Each row is a point on a hilly landscape, with its height.
j_64 h=92: [-25   8   9 -30   7  15 -37   0 -45  13  10  11 -17  44  24  60   1  26
 -12 -16 -14 -11   1 -18]
j_48 h=95: [ -7  15  14  -4  17   4 -41   1 -23  16  -4  -8 -24  23  38  65  18  16
  11 -26 -32   8  20 -23]
j_276 h=84: [ 28  13 -37  23  26  -5   0   5   9  -6 -21 -19  -3 -35  21   6  21 -10
  15 -12 -14  38  17  -5]
j_613 h=36: [  7   5  66  20  -7  23  -2 -21 -22 -25   9   4 -25  26  30  32  25  -8
  -4 -22 -24  -5   2 -22]
j_267 h=76: [ -8  -2  76  11 -19  26  -7 -12 -18 -14  22  16 -19  41  25  21  22  -2
 -32  -8 -16 -36  -3  -9]
j_789 h=68: [-10 -14  -8 -14 -10 -11  17   6  13   1  -5   7  10 -13 -33 -49 -18  -4
  -2  14  22  -7 -23  18]
j_129 h=89: [ -4  -5 -52  -8  12 -32   9  14  34  13 -17 -17  24 -42 -16 -32 -28  -3
  24  14  10  18  -9  20]
j_654 h=91: [ -4 -15 -43  -6   6 -33  18  15  40  16 -10 -16  34 -41 -27 -41 -33   4
  20  21  14  12 -17  18]
j_928 h=95: [  9  33  36  20  17  10 -30 -13 -14  -1  -6 -10 -32  13  45  57  30  -1
  17 -29 -34  10  29 -30]
j_722 h=62: [ -9  -9  50   3  -8  15 -13  -8 -31   1  19  12 -20  33  17  36  14   5
 -14 -18 -14 -20  -9 -14]
j_581 h=95: [-35   3 -25 -42   9   5 -46   5 -48   9  17   9   1  39  19  54 -15  38
  -8  -8  -8   2  15 -21]
j_421 h=75: [-17  -8 -12 -11  -1  -4 -35   7 -28  14   8   6   0  16   5  29  -2  20
   3  -8  -6   7   7  -3]
j_873 h=73: [ 33  -2  24  28  -1   4  35 -11  30 -14 -23 -10  -4 -33 -11 -40  15 -24
   3   7  -2   7  -4  -2]
j_847 h=88: [-25 -16 -11 -36 -30  -5  14   7   2   9  12  30   9  14 -36 -43 -20   5
 -11  19  37 -26 -27  23]
j_619 h=88: [ -3   1 -78 -21  18 -36 -18  16  19  26  -7  -6  16 -18 -17   0 -16  18
  27   6  11  13   5  22]
j_141 h=60: [-45 -19 -10 -31 -13  -6 -20  15 -33  17  32  29  25  31 -24   0 -36  28
  -6   2  26 -23   1  12]
j_39 h=68: [  7  -8   0  14  -1  -9  26   2  28  -3 -14 -10   8 -30 -26 -51 -11 -20
   3  12  13   6 -13   9]
j_164 h=48: [ 13  -2  44  17 -18  15  25 -11   3 -17 -13   0 -10 -13  -6 -23  15 -17
 -13   1   0  -8  -9   4]
j_790 h=92: [ 31   1  24  25 -14  -5  40 -12  51 -16 -25 -12  -1 -28 -21 -64  10 -41
   5  16  19   2  -6   5]
j_464 h=77: [ 25   5  58  22 -21  19  41 -20  12 -29 -26   3 -13 -20   7 -29  26 -21
 -15   8  -4 -12 -12  -1]
j_465 h=78: [ 32  11  -9  27  17   5   7  -2   8  -7 -20 -18  -8 -25  15   8  27 -10
   8 -12 -16  28  14  -6]
j_83 h=84: [ -1   6  83  20 -22  32   2 -20 -14 -36  18  11 -17  39  32  14  27 -11
 -31 -11 -24 -24   1 -16]
j_664 h=81: [ 20  12 -48  16  22 -12   7   8  15 -10 -26 -20   1 -42  14  -7   9 -16
  20 -11  -6  43  15   0]
j_165 h=87: [-15  -2  58 -14 -41  27   3  -4  -9   1  23  10 -12  39  -7  13   7   5
 -33  16  -1 -56  -8  11]
j_567 h=99: [ 11  27  12  25  33  -2 -34   3  -3  15   4 -17 -17   2  45  60  29   5
  23 -31 -38  25  31 -25]
j_72 h=58: [  8   5  74  23 -22  29  12 -21 -17 -34   8   3 -19  23  28  16  25 -13
 -16 -14 -23 -13  -3 -17]
j_677 h=92: [ 18  -5  -5  22   1 -20  34   6  54 -11 -10 -30  16 -44 -21 -62 -13 -30
  16  16  10  21  -4   6]
j_104 h=98: [  6  17 -63  -1  22 -23  20   4  31 -20 -29 -25   9 -51   6 -21 -14 -24
  40 -12   5  53   8  10]
j_796 h=88: [ -6   2 -80 -23  20 -34 -23  13  15  27  -1  -1  15  -9 -18   4 -16  23
  25   6  13  14  10  24]
j_965 h=87: [-28  -8  31 -22 -37  18  -8   2 -20  18  32  16  -4  43 -19  15 -14   9
 -26  20  13 -57 -13  11]
j_251 h=92: [  5   8  85  22 -29  35  13 -24 -14 -46   9   2 -15  32  34   8  28 -16
 -26 -10 -30 -18  -3 -17]
j_52 h=0: [-21 -12  31 -10 -24   9 -12   5 -27  10  20  14  -5  26 -11  11  -4   5
 -19   0   4 -28 -13   4]
j_823 h=89: [ 24  -4  -4  25   4 -18  36   4  50  -7 -12 -27  15 -44 -18 -58  -9 -31
  18  11   7  20  -1   5]
j_875 h=87: [ -4   3 -81 -23  21 -30 -24  14  13  31   7   2  17   0 -21   8 -19  29
  25   7  13  12  15  26]
j_300 h=70: [ 22   8 -40  18  19 -10   7   6  16  -6 -21 -21   0 -37   9  -8  10 -15
  16  -8  -8  36  12   1]
j_798 h=49: [-43 -13 -19 -36  -3  -6 -27  17 -34  21  28  25  25  34 -19   8 -30  31
  -5   1  25 -13  10   9]
j_686 h=77: [ 26  20  24  27  13  16  -2 -14  -4 -14 -18 -16 -19  -6  29  31  32  -7
   8 -16 -27  20  19 -20]
j_549 h=75: [ 15   9  76  22 -10  25   3 -32 -23 -42   8   2 -27  36  38  27  26 -16
  -6 -19 -32  -4   2 -30]
j_382 h=94: [  9   0 -65  11  28 -27 -15   8   5  -2 -18 -12   1 -35  18   7   1  -3
  23 -10  -6  45  11   2]
j_930 h=86: [-12   6  19 -12   3   9 -33  -3 -32   9   6   2 -21  29  24  53  13  14
  -4 -22 -17  -3   4 -18]
j_34 h=87: [ 20  12 -22  21  26  -5 -20   3   1   5 -11 -16 -10 -15  22  27  23  -1
  11 -18 -20  32  19  -8]
j_525 h=99: [-23  -6  45 -18 -10  26 -20  -5 -38  28  39  21  -6  56  -4  39 -17  31
 -45  27   5 -63 -14   0]
j_988 h=79: [ 26  -3  -6  26   8 -10  32   2  37  -7 -15 -23   8 -41 -15 -42  -2 -29
  13   5  -1  20  -1   2]
j_670 h=81: [-13 -16 -13 -19 -12 -10  22   5  16   0  -7   7  15 -13 -33 -54 -21   0
  -5  18  28  -8 -28  19]
j_270 h=95: [-11 -22 -54 -16   9 -30  14  21  39  31   5   3  37 -31 -39 -31 -34  23
  18  24  23 -12 -19  18]
j_425 h=91: [-14  -7  57 -11 -14  25 -17  -7 -30  18  30  21  -9  55   5  38   1  23
 -42  16  -6 -60 -12  -7]
j_825 h=89: [ 11   0  28   3 -19   5  41 -12  27 -23 -21   1  -5 -12 -26 -70   8 -40
 -17  15  34  -7 -22   9]
j_636 h=92: [ -4 -13 -45  -7   8 -32  16  15  39  17 -11 -15  34 -41 -26 -38 -34   6
  23  18  12  11 -15  20]
j_963 h=40: [  7   4  62  22  -9  22  -1 -20 -20 -23   4   3 -23  20  27  29  25  -8
  -3 -20 -23  -4   3 -20]
j_539 h=70: [ 28  -3  19  27  -3   3  34  -9  26 -12 -21 -12  -3 -31 -15 -44   9 -26
   3   7   3   5  -5  -1]
j_385 h=56: [ -8   2  69   3 -34  29  10  -8  -7 -17  13   6 -11  20   4   1  15 -11
 -31   1  -8 -35  -6   7]
j_399 h=94: [-10 -17 -58 -20  10 -33   7  21  36  31   1   2  36 -34 -36 -27 -33  24
  20  20  24 -10 -13  20]
j_836 h=91: [-13  -9   3 -29 -32   5  26  -1   9  -2   2  17   6  14 -40 -49 -12 -14
 -20  24  38 -25 -32  18]
j_470 h=85: [-13 -10  51  -5  -4  22 -17  -8 -36   8  26  23 -21  53  17  47   9  13
 -24 -12 -17 -35 -16 -18]
j_905 h=89: [ 45  17 -20  25  19   5  25  -1  23 -13 -32 -26  -4 -40  14  -7  29 -25
  15  -9 -17  34  17  -8]
j_544 h=80: [ 25  13  -4  26  18   5  -6  -3   1  -2 -14 -17 -13 -17  19  21  26  -5
   8 -14 -18  25  16  -9]
j_62 h=90: [  3  -5 -71  -5  22 -32 -29  12   5  15  -6  -9   4 -13   3  12  -5  15
  21  -3  -4  33   9  14]
j_641 h=92: [-32 -11  13 -36 -45  11   2   6  -6  17  30  23   0  36 -35  -8 -22  -2
 -14  22  27 -48 -14  18]
j_503 h=83: [-17 -19 -17 -27 -15 -11  20   7  10   4  -4  16  14  -7 -34 -52 -22   8
  -6  17  32 -12 -27  19]
j_280 h=96: [ 49   1  15  30  -1 -13  47  -1  56 -11 -18 -24   8 -37 -11 -54  16 -37
  20  11  -1  14   6  -5]
j_726 h=74: [ 21  -5   6  22   1  -9  33  -1  36  -8 -15 -18   7 -35 -21 -52  -2 -29
   7   9   7  11  -6   4]
j_750 h=36: [-33 -10 -37 -35   3 -14 -21  21 -15  25  25  21  28  21 -27  -2 -27  30
   2   3  23  -9  10  20]
j_505 h=97: [ -9  -1 -71 -30  16 -31  -4  24  36  37  -2   5  31 -29 -33 -15 -30  25
  18  20  27 -10   2  26]
j_543 h=67: [ 23   9  59  31  -9  24  13 -29 -13 -35 -15 -10 -21   5  30  25  27 -11
   4  -8 -29   6   8 -27]
j_455 h=91: [ 13  18   3  19  23   1 -29  -2  -6  12  -5 -15 -16  -1  34  48  26   3
  14 -22 -28  26  24 -18]
j_156 h=84: [-11   2 -71 -31  17 -25 -15  26  28  33  12  12  23  -8 -37 -10 -28  31
  14  13  22  -6  13  33]
j_431 h=88: [-47  -4 -27 -44   3   3 -42  12 -46  14  26  16  17  45   0  29 -30  33
 -17  -4  21  -9  21  -8]
j_863 h=97: [ 28  12 -49  27  32  -9   3   5   6 -16 -29 -16   4 -46  28   0  13 -12
  20 -20 -13  50  20 -10]
j_361 h=89: [ -2   3 -80 -21  21 -34 -24  12  14  29   1  -2  15  -7 -17   5 -17  26
  27   6  12  16  11  23]
j_969 h=80: [-38  -1 -39 -36   9  -6 -44  14 -35  19  24  12  20  36  -1  33 -20  30
  -4  -1  16   4  20  -5]
j_940 h=89: [ -2   1 -70 -15  19 -35  -3  13  26  11 -24 -17  12 -39  -6 -13 -16  -6
  31   5  10  27  -2  20]
j_997 h=84: [ -9  -3 -69 -25  14 -30 -11  20  28  34   3   5  25 -20 -30 -13 -25  25
  22  13  19  -3   2  28]
j_851 h=95: [ 21  19 -52   8  19 -13  22   4  32 -19 -32 -24   5 -47  11 -24   1 -29
  32 -14  -1  48  17   0]
j_884 h=89: [ 41  25  -1  33  26  11   8  -5   8 -12 -27 -24 -10 -23  30  20  37 -11
   6 -13 -26  30  18 -14]
j_618 h=90: [ -1  -1  21 -16 -26  12  35  -8  13 -17  -7   6  -2   6 -33 -57   0 -33
 -25  19  37 -20 -31  15]
j_959 h=95: [ -9 -18 -32 -10  -4 -16  29   7  42   4  -7 -10  37 -26 -34 -56 -32   8
   5  29  22   7 -24  13]
j_371 h=76: [ 11  16  26  16  11  12 -21  -9 -14  -1  -6  -8 -24   7  29  42  27   0
   8 -24 -21  14  18 -19]
j_612 h=77: [-37 -12  18 -22 -32  12 -15   5 -29  17  33  24   3  40 -18  12 -25  16
 -22  12  16 -48 -13  10]
j_414 h=72: [ 15   9  74  26 -12  26   9 -32 -22 -41   1  -2 -25  26  34  26  27 -15
  -3 -13 -32  -2   1 -29]
j_492 h=89: [-38 -17  -5 -39 -38   0   4   9  -8  17  25  36  10  25 -36 -24 -28   8
  -9  17  34 -34 -17  24]
j_480 h=85: [-40 -16   8 -26  -7   7 -30   3 -45  12  37  25   7  45   1  32 -31  35
 -23   1   5 -29  -7 -11]
j_529 h=99: [-46  -1 -28 -48   5  13 -44   4 -56   7  27  17   4  49  14  44 -31  38
 -26  -5   9 -14  18 -19]
j_253 h=63: [ 17  -4 -24  20  14  -9  10   4  17  -3 -12 -16   3 -32  -6 -17   4 -11
  13  -2  -5  23   3   4]
j_383 h=92: [-32   5  -3 -36   5  11 -38   0 -48   9  16  13  -8  43  21  57  -8  32
 -14 -10  -8 -11   3 -17]
j_377 h=61: [ 20   3  65  31 -15  24  17 -25 -13 -35  -9  -4 -19   5  24  14  27 -12
  -3  -8 -24  -2   1 -20]
j_332 h=94: [ 24  10 -50  23  30 -13  -1   7   5 -10 -25 -15   1 -40  25   5  14 -10
  18 -17 -13  48  19  -7]
j_725 h=91: [ 30  14 -28  26  31  -6  -8   4   5  -1 -18 -17  -7 -26  26  16  25  -4
  13 -18 -18  38  20  -8]
j_610 h=77: [  4  25  42  12   8  15 -26 -16 -19  -8  -3  -3 -34  19  40  49  27  -1
   7 -30 -24   5  19 -25]
j_84 h=95: [ 54  -1  17  33   3  -4  49  -6  49 -15 -23 -19   1 -38  -3 -35  30 -29
  15  12 -15  18   2  -9]
j_773 h=82: [-33 -13  19 -19  -9  13 -26  -1 -46  17  36  25   2  47   1  36 -24  32
 -26   2   1 -33 -12  -9]
j_512 h=56: [-30  -8 -37 -28   2 -11 -32  15 -23  21  21  17  21  21 -16  13 -20  30
   2   1  15   0  11  10]
j_114 h=83: [-31  -9  19 -28 -40  14  -4   5 -16  17  30  22   1  36 -28   2 -17   3
 -18  17  21 -50 -15  16]
j_87 h=93: [-22  -7  44 -14  -3  27 -20  -8 -43  24  34  26  -9  57   3  48 -10  28
 -37  10  -8 -52 -17 -13]
j_819 h=97: [ 26  11 -46  28  35 -17  -8   7   2  -9 -22 -13   1 -37  32   8  15  -5
  18 -17 -12  49  19 -11]
j_232 h=37: [  1 -12  21   9 -13   4   5   1  -6   0  -1   4  -8  -6 -15 -16   3  -6
  -7  -1   4  -9 -10   6]
j_150 h=93: [-30  -9  25 -20   1  25 -22  -6 -47  17  33  25  -8  54   7  52 -16  34
 -29   3  -6 -37 -16 -14]
j_155 h=94: [  2   3  81  20 -10  30  -3 -28 -20 -40  23  14 -27  51  38  24  32 -15
 -23 -19 -31 -17  -2 -27]
j_344 h=97: [ 19   8 -58  22  31 -20  -6   8   4 -11 -21 -14   3 -42  26   3   6  -9
  21 -15  -9  49  15  -6]
j_128 h=65: [ 20   2  60  29 -15  24  22 -21  -8 -31 -12  -4 -15  -4  16   5  26 -12
  -6  -6 -18  -5  -1 -14]
j_538 h=88: [  8   0  29  -3 -20   9  40 -11  23 -25 -18   3  -7  -6 -26 -66   8 -41
 -22  15  34 -11 -27  11]
j_131 h=94: [ 52   0  40  36  -7  10  46 -19  32 -24 -32  -6 -12 -34   7 -25  36 -19
   5  17 -19   9  -6  -9]
j_511 h=92: [  5  -5 -67   0  26 -33 -38   9  -2  17  -2  -7   5  -7  11  23  -3  18
  19  -5 -12  39  14   5]
j_206 h=88: [ 42  21  -6  33  24  11  11  -5  12 -11 -29 -23  -8 -28  23  14  36 -13
   7 -12 -24  31  17 -11]
j_580 h=98: [ 11  20 -57   2  16 -20  25   4  37 -22 -31 -25   7 -49   9 -26  -9 -26
  38 -12   4  54  15   5]
j_676 h=75: [-30 -12   9 -28 -37   6   0   7 -12  15  24  27   5  26 -32 -16 -19   2
 -13  13  26 -37 -17  19]
j_11 h=35: [-13 -13  37  -1 -14  10 -14   1 -28   6  16  12 -10  24   2  22   6   6
 -13 -11  -6 -20 -10  -4]
j_100 h=82: [ 10  -8 -15  18   7 -19  29   5  41  -6 -11 -21  18 -44 -20 -51 -17 -20
  16  12   7  22  -7  10]
j_17 h=89: [-49 -17   6 -26 -18   5 -24   6 -37  15  39  30  17  44 -11  11 -46  28
 -20   9  22 -40  -5   6]
j_331 h=48: [ -7 -10  15  -6 -20   1  15   2   1  -1  -2   7  -3  -4 -28 -40  -5 -14
 -12   8  19 -14 -19  14]
j_724 h=92: [ 24  15 -52  16  23 -10  13   7  19 -16 -31 -21   4 -47  17 -10   7 -21
  26 -14  -7  48  18  -2]
j_248 h=54: [ -2  -6  25  -4 -22   7  24  -1   5  -8  -6   7  -6  -3 -25 -42   1 -22
 -17  10  22 -16 -21  14]
j_578 h=99: [-26  -6  47 -17  -7  27 -21  -7 -38  30  36  23  -5  55  -2  41 -19  30
 -46  24   3 -61 -15  -1]
Follow the land downhill from each row below. Which row is at the bottom of its valley?
j_543 => j_613
j_670 => j_52
j_798 => j_750
j_529 => j_750
j_377 => j_613
j_722 => j_52
j_83 => j_613
j_789 => j_52
j_969 => j_750
